Small tables with named rows and columns. After each table, cells are looked up by row and column.

barisan:
	tavim	bas	ven
moroper	115	215	64
dano	53	41	46
bal	124	72	160

moroper, ven => 64
dano, tavim => 53
moroper, tavim => 115
bal, bas => 72
dano, bas => 41
moroper, bas => 215
bal, ven => 160
dano, ven => 46
bal, tavim => 124

giv.tsv
	lubi	kuz	vaf	liv	lus	kareru	lonugo	pagis	zaf
rupo	1330	7502	7410	6451	7405	1161	7422	7384	7074
mokiv	1130	2792	2986	7550	6734	5959	1370	1180	3200
tugunon	1312	7364	7065	7196	7394	1206	7261	7212	6937
pap	1366	3630	3683	7548	6862	5992	1254	1155	3564
savari	4832	1853	1876	1927	3151	3213	4854	4710	5564
mugi	1218	7608	7447	6021	7306	7144	5818	3810	1081
dazumi	1093	7206	7257	7520	7632	5188	3903	3232	2487
zet	1360	4554	4188	7486	6720	5931	2171	1732	3177
fomo	2083	6741	6799	3161	5236	2586	6706	5712	2489
gerat	5551	7069	6891	1572	2544	1885	7386	7361	2097
mubef	2085	7481	7468	5077	6653	1177	7520	7434	4448

dazumi, liv => 7520
mugi, zaf => 1081
zet, lonugo => 2171
pap, zaf => 3564
savari, zaf => 5564
gerat, liv => 1572
mokiv, kareru => 5959
dazumi, lubi => 1093
mugi, pagis => 3810
mubef, vaf => 7468
rupo, vaf => 7410
fomo, pagis => 5712
zet, lus => 6720
zet, kareru => 5931
mokiv, lubi => 1130

bogo =
	zesiked	posuk	lamok
vivus	613	615	-115
tob	668	390	61
nurim	798	-645	667
lar	813	-598	378
naboz	497	-635	-643
nukani	-304	806	119
gog	-509	783	282
selosaf	-623	163	732
maduna	-200	-229	15
ris	570	717	-527
das	-586	350	-575

vivus, posuk -> 615
selosaf, lamok -> 732
nukani, posuk -> 806
lar, zesiked -> 813
tob, zesiked -> 668
gog, zesiked -> -509
Which row has the largest zesiked? lar

Table vonup
        makezab  pov
vuvodi      140   33
sut         209   90
regife      204   80

What is the makezab of sut in vonup? 209
What is the pov of regife in vonup? 80
What is the pov of sut in vonup? 90
What is the makezab of vuvodi in vonup? 140
What is the pov of vuvodi in vonup? 33
What is the makezab of regife in vonup? 204
Which row has the largest pov? sut

petifa:
	lefu	zovo	telor
surete	26.7	16.9	81.3
muzit	18.4	11.5	67.7
fupa	41.0	50.4	53.1
folubom	15.9	8.6	69.5
bor	20.0	10.5	71.0
tinevop	34.2	44.6	80.1
dut	64.0	60.3	14.4
rivepez	91.5	98.2	1.1
bozek	34.3	47.0	64.7
zataz	88.4	94.9	7.5

bor, zovo: 10.5
fupa, zovo: 50.4
rivepez, telor: 1.1
zataz, telor: 7.5
tinevop, zovo: 44.6
muzit, lefu: 18.4
dut, lefu: 64.0
muzit, telor: 67.7
surete, telor: 81.3
folubom, telor: 69.5
folubom, lefu: 15.9
dut, telor: 14.4

zup
fields: vud, puni, tenino, kevo, vuluki, pud, sol, pefipip, dom
noposa: [234, 139, 97, 167, 188, 141, 80, 230, 111]
nalo: [234, 132, 94, 212, 128, 140, 153, 169, 126]
vep: [235, 202, 140, 118, 144, 165, 140, 99, 106]
rop: [235, 195, 131, 123, 156, 157, 113, 97, 156]
zof: [235, 180, 119, 144, 161, 110, 106, 195, 227]
lusinup: [234, 122, 116, 222, 57, 215, 151, 94, 206]
koses: [235, 144, 139, 149, 96, 212, 171, 56, 184]
sok: [234, 132, 94, 212, 126, 141, 154, 167, 127]
fodomi: [235, 117, 153, 133, 189, 86, 200, 158, 110]

vep, pefipip: 99
nalo, puni: 132
fodomi, pefipip: 158
vep, tenino: 140
rop, pud: 157
nalo, tenino: 94
sok, dom: 127
fodomi, sol: 200
nalo, pud: 140
vep, vud: 235
noposa, pefipip: 230
zof, puni: 180
zof, kevo: 144
Which row has the largest kevo? lusinup

